In the data rows, 128 means zero.
Each row has a hidden score. How much does it go up from the first row of each pair to the second? 15 means little or no change, 30 a big rise and 0 a big fall. The score is a weighted sum of the row's numbers plus the product of two more (or one squared), each taken from its middle value.
[147 193 154 188 152 149 142  90  88 131 112 108 130 141 141 131]
[128  85 118 128 143 129 141 122 156 125  94 135 167 161  74 127] >> 15
[143 129 147 140 119  91 134  92 144 126 121 127 151 135 108 154]
[100 126 117 129 165 126 132 125 147 111 132 107 149 112 146  81] >> 17
[ 95  90  56 153 167 172 116 144 195  99 133 153 108  88 132 129]
[163 171 121 174 135 151 130 118  95 153 120  76 156  95 162 141] >> 18
[119 107 155 113 100 112 125 133  76 132 112 118 120 115 127  76]
[ 68 116 115 118 138 113 119 132 189  67 150 138 116  99 119  88] >> 9
[123 131 150  82  75  70 114 118 113 185 126 131 159 177 100 158]
[102  74  81 103  83 148 153 156 137 125 112 130 101 121 107 149] >> 11
[205 187 200 130 152 128 114 111 102 136  98 103 154 185 123 117]
[143 184 126 115 116 139 120 150 143 119 164 142 110 132 153 162] >> 17
[ 95 120 116 145 126 107 121 146  96 112 162 116  82 113 156  96]
[146 118 172 125 130 115 127 143  93 146  95 121 127 147 114  88] >> 17
[132 141 155 120  92  65  72  56 108 153 119 146 161 123 139 120]
[171 132 120 157 158 153 159 128 144 128  96 117 167 160  93 162] >> 15
[134  91 110 132  90 146 105  96 118 184 109 112 187 122  98 100]
[ 81  91 109 135 126 132 146 141 140 126  97 132  82 109 143 150] >> 13
[172 157 143 128 176 170 136 131 117 164 116  52 159  89 167 120]
[ 79 118 115 108 103 110  83 141 141 118 160 159 103  98 143 125] >> 18
[144 117 103 126  89 131 127 133 125 164 148 136 182 180  93 119]
[144 136 158 168 148 175 150 152 108 100 114 150 106 121 137 123] >> 11
[ 38  96 115  89 148  69 143 115 177  90 137 185  95 121 107  60]
[129 159 158 120 112 104 129 145  82 166 145 129 127 141 118 156] >> 26
[163 137 211 131 167 140 115 137  83 183  63  89 139 133 125  98]
[101  97 136 145 142  93 117 115 144 110 159 170  94  90 103 158] >> 11
[103 134  94 116  74 104 154 164 122  90 127 142 101 167 104 142]
[ 96 134 142 128 123  79 104  81 169 103 140 150  94 127 104 157] >> 12
[125 150 105 190  92 149 144 127 102  59 143 159 100 135 112 138]
[160 152 175  63 104  90 124 124 123 183 114 122 163 164 114 141] >> 20
[ 31  74  78 141 103 131 116 121 153  90 132 154  85  93 109 149]
[133 154 143 123 129  94 142 121 175  77 149 148 110 156 108 170] >> 18
[141  50  63 155  96 174 117 131 154 145 123 136 178 105  68 115]
[150  94 105 134 136 146 142 123 140 166  98 116 161 126 108 111] >> 9
[ 98  90  95 135 127 113 102 104 183 102 185 146  88  98 103 179]
[121 114 160  81 102  95  98  94 122 186  98  95 169 137 102 133] >> 21
[144 106 172 122 121 103 120 134  72 152  79 117 133 132 111  96]
[139 162 117 156 111 137 100 131 127 135 146 129 126 137 113 179] >> 16
[170 103  90 142 137 206 137 127 126 170 106 103 193 162  82 119]
[ 87  96  21 160 164 171 114 131 194  70 138 172  96  88 124 154] >> 11
[157 164 134 168 157 170 117  88  93 180 106  38 166  58 153 138]
[139 159 104 163 110 150  88 128 121 143 134 145 137 137 112 184] >> 23
[106 126 111 122 110 139 137 111 115 120  96 114 127 140 126 147]
[169 146 127 175 178 158 150 115 139 130  94 110 177 143  88 143] >> 20
[128 134 182  97 141 116 106 108  83 176 137  44 142  99 190  79]
[153 138 120  86  87 107 142 143 135 161 129 126 171 167  92 173] >> 18
[108  73 108 120 106 146 165 166 134 144  97 140  79 106 136 151]
[126 119 192 107 127 117 120 139  80 135 142 129 159 172 137  92] >> 23
[118 118 161  83 112  50 140 120 133 138 148 157 133 173  94  84]
[146  96 130  96 132  95 144 125 142 123 122 139 169 176  74 117] >> 16
[159 165 198  87 143 108 140 147  89 162 139 112 166 224 153  91]
[155 101 108 127 115 125 121 115 140 176 132 117 159 126 108 111] >> 7
[143 136 100 116  89 127 118 127 164 141 121 164 115 121 136 141]
[109 144 111 145 139 149 130 171 119  74 167 138  96 127 108 195] >> 16
[ 98  90  87 132 163 194 119 112 158 119 108 107 171  94 142  83]
[ 80  68 101 114  86 119 185 191 147 106 109 168  38  97 144 138] >> 11
[107 118  90 118  60 141 118 130 137 100 160 133 136 111 123 149]
[122 105 148 133 156  82 130 121 148 120 171 157  77 111 124 161] >> 8
[ 96 131 135  87  72 115 127 140 132 125 183 137 116 122 138 116]
[165  91  93 146 115 168 126 111 143 175 121 110 183 133  99 119] >> 16
[ 79  96 117 107  89  88 156 144 142 119 122 150  61 102 136 128]
[113 134 171 110 111 119 120 120  85 140  80  97 127 120 133  95] >> 20
[126 133 133 150 147 148 162 165  88 144  98 103 109 154 107 135]
[131  78 129 123 143 134 134 114 134 139  91  99 179 150  88 120] >> 12
[147 124 163 124 150 153 116  85 111 168  97  81 176 107 114  93]
[174 207 120 215 156 168 176 116 109 118 125 110 126 149 132 158] >> 18
[144  87 106 150 127 180 111  80 130 197  93  92 196 130  98 118]
[ 38  67  77 135 175 141 122 131 193  71 113 152 112  76 103  96] >> 13
[160 134 182 126 124  94  81  95  79 186  89 118 154 164 118 116]
[164 179 142 122 138  88 163 152 184  83 161 155  99 169 107 163] >> 10
[122  86 141  95 150 106 123 130 152 131 110 133 155 176  91 112]
[120 150 158  72  50  94  91 116 117 181 142 122 131 108 129 173] >> 18
[106 141 143 141 163  99 129 140 120 134 136 160  65 114 150 168]
[102 105  66 131  97 120 103 134 155 117 149 186  88 115 125 157] >> 12
[ 63 111  83 132 136 121 151 151 160  90 155 155  77 118 125 161]
[130 138 133 123 113 121 114 104  89 156 139  72 150  83 170 105] >> 15
[124 133 160 146 156  96 133 115 135 142 161 147  86 123 135 162]
[134 107 120 153 175 120 125 106 184 120 167 130  96  97 130 178] >> 11
[103  69  94 133 114 139 177 184 143  97 109 165  49  84 134 142]
[168 142 155 157 184 137 148 110 133 142 100 105 163 146 105 165] >> 20
[ 95  82 139  96 127 149  74  99 116 141 121  51 144 104 163 113]
[132 134 136  81  61  63 127 135 108 166 145 155 155 176 101 162] >> 20
[107 134 115 109 107 146 143 140 127 106 164 127 121 102 137 138]
[130 173 145  77  93  97  95 147 163 110 199 155 101 130 160 135] >> 16
[173 148 142 133 131 119 156 122 119 125 121 133 158 174 114 132]
[137 166 120 202 144 186 148 100  99  92 109 127 127 130 115 141] >> 9
[125  64  59 160 103 164 117 122 170 141 129 132 163 106  81 120]
[139 135 104 107  98 153 106 114 167 146 102 141 138 106 135 127] >> 17
[126 117 157 113 104 124 140 137  91 116  74 107 111 117 136  88]
[159 120 152 124 168 145 130 131 145 135 120  94 145 112 125  88] >> 8
[132 108 169 108 138 126 126 150  86 124 123 141 141 160 129  91]
[136 115  87 126 112 180 136 123 194  88 118 131 150 111 120 150] >> 9
[188 193 103 204 171 181 166 126 116 134 115  86 149 113 134 172]
[113 120 138 131 110 149 151 161  78 148 118 105 104 146 103 122] >> 14
[130 101  68 132  84 154  92 130 162 119 118 169 116 111 119 159]
[106 134 150  85  65  93  98 120 125 165 143 149 133 136 128 153] >> 13
[121 126 110 116 156 143 140 148 174 119 158 146 100 110 162  92]
[154 172  94 209 134 160 142  96  94 125 119 109 140 112 105 175] >> 11
[106  72 136 122 108 149 140 160  85 124 134 196  96 124 135  86]
[126 110 133 150 173 119 123 125 152 106 146 148 103 113 129 162] >> 11
[ 81 105 107 145 124  87 106 140 132  99 152 182  55 101 118 170]
[158 123 155 129 166 135 128 130 129 121 128  92 146 108 135  88] >> 12
[176 135 145 152 194 184 138  98 130 150  95  84 167 112 137 100]
[105 174 177 128 152  96 131 142 101 125 147 124  89 135 155 168] >> 26
[175 156 197 132 152  98 123 128  69 177  89 127 125 166 133 113]
[121  91 146 123 127 154  93  96  89 150 112 103 190 182 104 114] >> 12
[ 98 136 100 140 113  99 109 111 183  68 154 182  81 126  90 173]
[157 118 121 138 116 169 119 107 110 182 107  99 201 175  98 126] >> 20
[ 69 130 104 106 118 100 146 129 159  85 180 146  94 103 147 157]
[121 129  65 142 128 100 142 133 162  97 167 185 124 132 136 130] >> 18
[121 106  85 103  95 150 134 140 152 107 118 126 121 144 113 153]
[122 139 108 116 105  84 138 155 141  92 175 184 111 125 134 110] >> 18
[136 110 139 163 132 167 146 148  99  95 119 159 101 118 132  98]
[142 176 124 134  97 124 128 124 103 182 135 133 122 144 153 190] >> 22
[193 187 188 126 142 106 113 104  89 173  76 113 162 178 127 123]
[170 141 192 109 172 151 133 124  89 161 120  90 171 185 139  93] >> 11
[115 128 130 119 137 163 130 128 136 126 139  97 139  99 144 132]
[179 199 117 211 185 190 164  97 101 145  92  64 148 109 147 170] >> 15
[ 71  96 123  98  86  86 176 165 134 104 142 169  38  93 142 138]
[166 168 115 145 122 128 111 147 144 117 151 151 114 153 125 175] >> 27
[135 155  98 147 202 157 124 171 166 112 127 152  91 100 169 138]
[160 123 113 159 124 128 111 124 123 105 125 182 136 130 108 127] >> 13
[111  78  94  95  89 140 159 145 139 123 125 140  85 118 130 142]
[137 110 145 138 124 133 127  95 118 143 129  96 155 132 109 102] >> 14
[112 166 132 136  86 108 108 107 103 174 142 125 129 132 151 181]
[149 134 169 124  86  43  94 105  75 136 132 174 127 128 130  84] >> 12
[161 155 158 105 158 155 124 145 108 163 143  68 122 103 192 101]
[ 95  87 113 136 126 104 115 114 167  96 177 168  77 101 105 170] >> 10
[ 96  67  77 148 133 157 177 171 134  93 100 159  52  86 126 169]
[164 149 182 128 115  76 111 113  90 115 118 160 123 135 131  99] >> 22
[100 158 121 130  82 108 122 139 105 137 163 151  84 116 155 163]
[144 137 147 144 157 154 163 161  95 139  84  98 108 164 121 139] >> 11
[137 154 146  89  99  90 120 138 124 164 130 155 129 164 141 164]
[172 133 147 113 178 112 187 168 152 102 130 118 133 166 109 102] >> 4
[ 80 127 128 118 139 125 177 151 148 114 118 142  72 116 154 149]
[181 159 156 128 163 162 149 116 121 169 108 100 177 161 131  98] >> 15
[119  70 149 123 175 104 122  82 129 139  80  92 160  99 111  72]
[167 178  95 214 135 187 150 110 100 117 126 107 151 122 108 163] >> 17
[ 64 120 111  95 142  96 139 146 195  70 157 153  94 107 130  89]
[173 116 108 131 163 145 175 150 144 104 114 112 162 185  67 146] >> 16
[ 79 122  97 104 157 116 136 146 192  53 154 148 109 106 129  94]
[ 56 122 135  89 135  84 113 123 178  90 157 134 100  89 126  81] >> 12
[105 104 108 136 147 134 109 126 173 128 143 137 113  87 157  95]
[ 76 135 159  83  99  74 132  98 127 128 175 129 101 115 157 113] >> 13
[178 150 170 126 130 138 151 182  96 121 112 110 107 165 110 110]
[132  91 121 140 120 129 116 121 115  99 130  84 138 110 127 109] >> 12
[142 149 167  81 161  81 166 146 146 141 125 140 128 190 114 112]
[166 119 160 143 186 166 126 121 138 140 109  73 144 108 144  89] >> 9
[126 128 124 122 108 141 135 148 116  95 102 106 109 133 115 136]
[165 156 183 119  95 110 130 153  65 150 125 111 141 151 128 135] >> 19
[141 151 124  91  88 119 118 154 142 156 132 144 125 145 123 175]
[120 153 159  94  71 125 115 112 111 140 164 109 146 114 160 118] >> 11
[109  82 101 136 128 102 124 126 174  83 182 168  83 106  99 179]
[109 139 117 144 150  94 143 153 139 118 144 175  50 116 156 162] >> 26
[158 154 138 149 162 123 158 115 171  96 125 137 133 153 104 175]
[128 120 150 129 128 151 134 124  89 139  65  92 133 123 132 100] >> 16
[156  92  99 176 162 209 137 129 104 125  83  86 177 115 119 108]
[141 133  70 162 185 155 170 171 169  63 144 125 135 141 118 123] >> 14
[ 96  74  57 139 146 184 127 149 160  98 149 132 152  92 118  82]
[135 119 191 115 151 138 148 161  85 146 118 128 146 155 149 105] >> 16
[158 177 142 136 136 136 130 114  88 177 119  64 154 102 163 123]
[113  66 106 147 191 131 156 133 153  78 112 135 138 131  95  71] >> 7
[128  82  77 152 136 191 135 150  84 119 115 102 136 108 136  95]
[ 48  90  94  98 175 103 146 127 195  76 121 174 110 118 108  71] >> 6
[125 146 134 101 137 148 103 149 165 122 156 131 113 102 169 154]
[135 110 114 108  92 114 124 118 123 150 121 151 151 169  92 178] >> 15
[127 139 120 148 173 126 132 153 145 134 136 171  56 122 140 171]
[122 100 193 128 102 121  93 115  63 145  98 105 137 137 106  86] >> 18
[ 67  98 129  99 188  86 163 122 163 105 126 178 103 146 125  51]
[136 148 170  99  56  96 116 143  67 143 168 124 133 160 110 141] >> 25
[131 166 120 205 131 159 139  97  95 101 106 120 137 130 114 139]
[ 70 121 112  95 121 108 119 138 189  67 155 153 124 101 123  95] >> 22
[171 102  95 174 163 199 155 141  76 135  96  87 173 155 122 110]
[ 95 111  98 167 167 140 107 117 129 124 115 161  83  93 129 177] >> 17
[190 185 208 119 130  83 123 110  82 138  96 122 150 143 145  89]
[131  83 122 153 147 164 104 115 148 101 122  81 126  83 126 103] >> 9
[130 109 175 124 144 169  97 105  97 165  90  88 199 182 122  98]
[131 135 155  99 103  83 126 117 116 177 112 143 148 175 104 162] >> 15
[171 210 126 186 147 153 169 121 106 108 122 126 122 160 134 156]
[104 128  86 150 154 116 103 151 162 116 151 173  87  87 146 139] >> 22
[139  95 142 113 162  94 163 139 139  97 125 126 124 162 100  88]
[149 170 147  93 121  63 136 129 138 105 166 157 131 132 146 100] >> 22
[167 145 192 103 176 160 138 147  90 158 106 113 176 196 159 103]
[126 108 131  97 146 147  98 127 129 134 122  67 140 110 162 119] >> 10
[123 133 137 128 117 125 101 122  93 158 128  78 158  75 154 115]
[139 173 183  96  87  61 121  95 133 117 163 134 160 136 158  96] >> 13
[135 109 152  90 142 102 124 127 159 141 122 147 145 163  99 113]
[103  54  73 139  78 124 107  97 149 139 136 138 161 100  79  92] >> 16
[202 172 177 128 153 100 129 146 112 127 109 146 127 133 138  94]
[137 151 153 114  82 110 137 156  66 146 144 128 119 155 118 142] >> 16
[114 146 132  87 104 122  90 140 176 113 173 135 116 115 145 131]
[126 142 121 131 110 151 127 107 126 142 134 112 148 138 167 138] >> 18
[149 116 185 115 147 110 167 194 100 139 137 155 107 165 141 111]
[116  84 121 153 119 154 120 119  62 161 114  92 153 132 147  70] >> 17
[121 123  84 137 135 145 121 145 149 131 138 183  80 110 136 171]
[153 166 222  79 116  72 134 146  71 161 120  96 102 153 141  79] >> 11
[154 163 143 108 142 159 101 149 162 132 146 115 133 122 170 147]
[168 124 123 152 158 152 143 140 123 111 113  81 141 130 140 123] >> 13
[180 174 183 115 119  72 108 137 100 112 126 159 130 143 141  98]
[183 191 135 165 166 166 152 121 103 149 107  75 155 100 148 145] >> 10
[ 97  67 137  93  91  51 132 108 129 114 131 123 158 145  74  89]
[147 152 156 126  85  58  96 105 105 129 127 178 124 128 136  92] >> 25
[ 74 145 128 111 136 114 143 124 150 120 153 122  86 102 160 160]
[115 131  87 131 102  91 139 141 151  87 183 187 131 124 116 117] >> 14
[135  86 157 129 162 140 102  91 136 134 117  80 154  85 138  81]
[102 102  86 120 141 127 118 132 188 115 154 158 102  91 160  98] >> 19
[117  83 107 138 174 118 158 156 153  54 119 144 118 129  74  84]
[129 137 139  86  80  82 120 142 120 164 130 162 129 159 123 166] >> 23
[ 92 146 102  99 111  99 153 174 197  41 174 157  88 120 132  99]
[159 122 138 152 135 167 182 196 106  93 128 186  89 132 145  90] >> 17
[ 62  69  90 115  83 122 165 153 146  96 122 168  45  92 126 151]
[149  85  88 144 158 160 131 129 157 147  88 117 149 109 101 105] >> 19
[167 124 160 150 130 117 110 127  89 155  97 134 143 159 103 125]
[106  71  98 130 167 114 152 143 145  66 123 138 127 132  82  78] >> 7
[ 81 103 107 174 160 140 101 130 123 116 104 134  99  86 113 200]
[146 107 133  98 118  89 147 132 137 128 127 135 153 176  87 113] >> 12
[116 111  91 144 120 149 109 105 149 162 108 151 109  89 137 161]
[151  96  94 173 163 216 144 131  65 150  83  87 161 135 148 101] >> 14
[ 99 125 101 153 136 110 114 138 135 143 135 176  67 114 147 156]
[105  64 101 113  95 136 156 156 145 134 106 144  69 108 121 139] >> 4
[184 153 164 122 137 150 171 206  94 104 115 114 108 183 114 113]
[139 155 171 146 135 144 156 132 108 106 126 141 102 127 143 103] >> 7
[ 70 111  78 119 125 116 158 145 151  82 145 156  85 119 121 169]
[189 171 183 118 123  94 119 135 107 117 114 140 142 150 125 104] >> 25
[167 150 158  81 122 101 134 122 127 185 111 113 165 155 112 164]
[145 107 127 106 164 117 148 137 151 109 128 144 149 169  78 130] >> 11
[ 99  72 102 145 128 165 110 125  74 142 119 105 133 110 155  79]
[149  92  87 151 117 190 119 108 123 177 107 111 196 142  77 119] >> 15
[125 142 107 106  62  94 121 134 148 141 152 174 106 129 140 130]
[128 134 154  81  94 104 158 122 120 163 107 111 102 144 149 142] >> 10
[225 204 189 132 162 125 118 119  88 169  99 104 159 194 137 126]
[199 172 186 130 170 101 131 125 101 142  97 143 132 121 138 107] >> 11
[ 75 111 101 137  90 102 118 103 181  61 155 181  85 125  89 168]
[181 178 170 115 109  55 135 156 102 112 138 182  99 141 145  91] >> 26
[109 168 164 129 148  78 139 139 103 143 160 140  62 126 142 167]
[117 111 113 111  79 150 101 103 160 125 111 124 159 107 121 127] >> 11
[128 110  87 127 107 152 113 128 166 131 102 144 142 109 126 154]
[115  93 133 119  84 145 101  89  98 149 118 108 203 174  96 114] >> 12
[160 137 107 142 100 101 112 125 127 105 144 178 151 150 104 127]
[118 110  97 143 190 184 139 140 162 100 122 109 164 133 144  85] >> 11
[174 170 145 141 161 150 137 135 100 163 133  59 150 110 167 124]
[ 98 102 102 127  93 143 122 123 114  93  94 111 125 130  85 133] >> 10
[170 151 128 139 152 165 185 187 120 105 107 135 101 174  90 141]
[119 116  66 136  86 141 102 119 160 114 127 167 120 115 123 145] >> 17
[ 80 102 104 116  62 118 123 135 119 104 100 119 119 139 101 113]
[ 91 119  97 115  82 136 114 108 128 116 106 110 130 145  99 144] >> 10
[115 120 100 101  58 119 105 105 155 135 136 137 155 121 131 114]
[126 187 146 134 157 117 135 164 102 101 163 133  86 145 115 184] >> 17
[123  93 129 165 144 181 134 132  93 132  81  80 140 131  92 146]
[118 172 132  80   0  83 101 142 105 171 174 134 137 132 155 172] >> 25
[107 108 124 121  86 146 112  86 103 159 138 127 199 179  85 114]
[130 130 119 120 129 159 157 159 114  99  90 117 114 141 114 122] >> 18
[137 120 114 160 165 190 183 178  97 140  85  93 117 150  99 140]
[ 94 110  62 130 110 117 124 141 153  92 170 183 135 119 122 122] >> 18
[136 131 191 120 163 103 161 167  94 168 121 154  94 126 144 100]
[171 183 164 101 101  64 120  87 134 135 149 148 144 147 145  90] >> 18
[126 143 150 126  98 104 117 132  76 171 147 145 133 138 117 146]
[107 136 120  81  47  76 118 143 125 144 158 171 114 164  93 160] >> 14
[ 84  63  90 165 113 166  94 103  84 133 110  93 141  83 133  77]
[150 155 128 121  87  84  98  95 115 125 144 173 159 140 125 109] >> 19
[ 74  84  82 134 127 147 161 152 147 107 102 131  76  97 129 159]
[123 161  92 135 189 133 190 169 172  92 148 156  73 143 157 184] >> 28
[106 119  69 134 104  95 144 135 144  79 175 189 123 116 134 122]
[122 154 109 141  95 116 104 138 130 129 151 153 131 151 118 197] >> 23
[124 112 149  92 141 144 103 128 128 133 129  62 133 122 164 122]
[ 87  78 152  96 110 107 104 112 118 112 120  86 131 126 144 108] >> 13
[151 101 155 153 169 139 118  94 119 131 101  67 143 102 143  99]
[ 87 119 151  92  63  94  72  80 120 192 114 132 150 129 130 160] >> 23
[ 61  94 108 102 179 113 148 128 199  76 139 156  97 114 116  77]
[177 172 176 136 167 106 157 105 157 138 119 115 143 161 116 137] >> 23
[ 79 123  92 107  85 111 102 123 185  74 145 135 142  90 108 115]
[104 138 147  92 130 119  79 123 150 136 162 136 115  88 169 119] >> 15
[ 99 151 150 120 100  86 122 137  94 108 170 129  94 145 120 193]
[102 101  74 134 113 113 130 129 142  94 153 187 120  91 124 116] >> 14
[133 156 158 121 109 120 120 144  65 156 142 133 132 139 135 152]
[149 124 181 145 158 166 116 123  80 145  66  66 144 136 103 119] >> 10
[121  95 113 143 143 104 128 119 175  80 182 159  78 116 106 180]
[ 79  74 118  98 101 126  79 124 133  90 137  95 115 140 122 113] >> 25
[172 177 119 192 151 190 150  84 108 147 111  69 162  92 138 161]
[123  70  93 136 137 140 143 118 144  99  97 131 165 153  46 140] >> 15
[142 103 111 130  79 133 114 114 102 147 148 135 198 179  85 120]
[118 124 169  93 132 142 101 107  95 173 111  40 143 100 188  91] >> 11
[193 120 105 172 183 205 153 129 134 120  96 109 177 143  95 126]
[136  96  77 145  74 166 114 111 127 165 121 125 194 148  77 119] >> 18
[ 71  90 112 124 214 127 164 117 180 118  83 153 124 139 111  77]
[151 169 130 131 131 137 114 128 142 152 132 127 131 143 145 182] >> 26
[112  96 143 145 134 101 140 151 116 104 157 179  79 116 119 131]
[185 202 103 199 172 171 168 118  95 146 112  80 155 111 138 174] >> 17
[133 155 141  85  49 118  93 136 115 182 169 124 145 111 131 179]
[171 171 114 150 158 148 137 139 109 142 140  75 149 102 157 117] >> 13
[105 104 123 115 147 166  99 106 159 145 119 105 139  83 167  66]
[135 107 146 120 124 151 102 104 108 172 119  99 199 191 111 114] >> 21
[188 188 139 136 184 166 154 163 101 158 128  61 148 119 182 134]
[139 162 155 105 100  86  95  90 147 126 143 136 177 126 138 119] >> 10
[ 80 127 103  91 189  91 177 178 201  49 169 184  79 143 125  73]
[145 164 124 137 119 137 103 148 146 123 152 133 117 137 120 171] >> 23
[129 192 171  63  36  71 104 125 103 207 156 126 128 120 162 153]
[124 162 122 131 149 102 154 185 135  95 159 182  50 141 132 177] >> 12
[178 129 172 144 155 135 125 139  84 166  79 116 131 150 120 105]
[162 167 163 121 116 137 156 184  88 142 123 127 131 156 118 152] >> 18
[156 169 139 127 148  84 162 135 181  73 157 162  99 161  98 177]
[157 171 215  77 154 109 156 175  89 143 147 141 127 182 167  63] >> 16
[ 71 118  90 118 120 108 155 141 159  95 151 158  80 129 136 158]
[146 139 167 135 152 146 139 140  86 152  82  74 125 158 112 122] >> 16
[116  74  97 170 171 154  98  95 167 102 148 136 102  70 101 188]
[142 106 123 109 143 124 154 139 152 114 110 145 152 172  68 120] >> 20
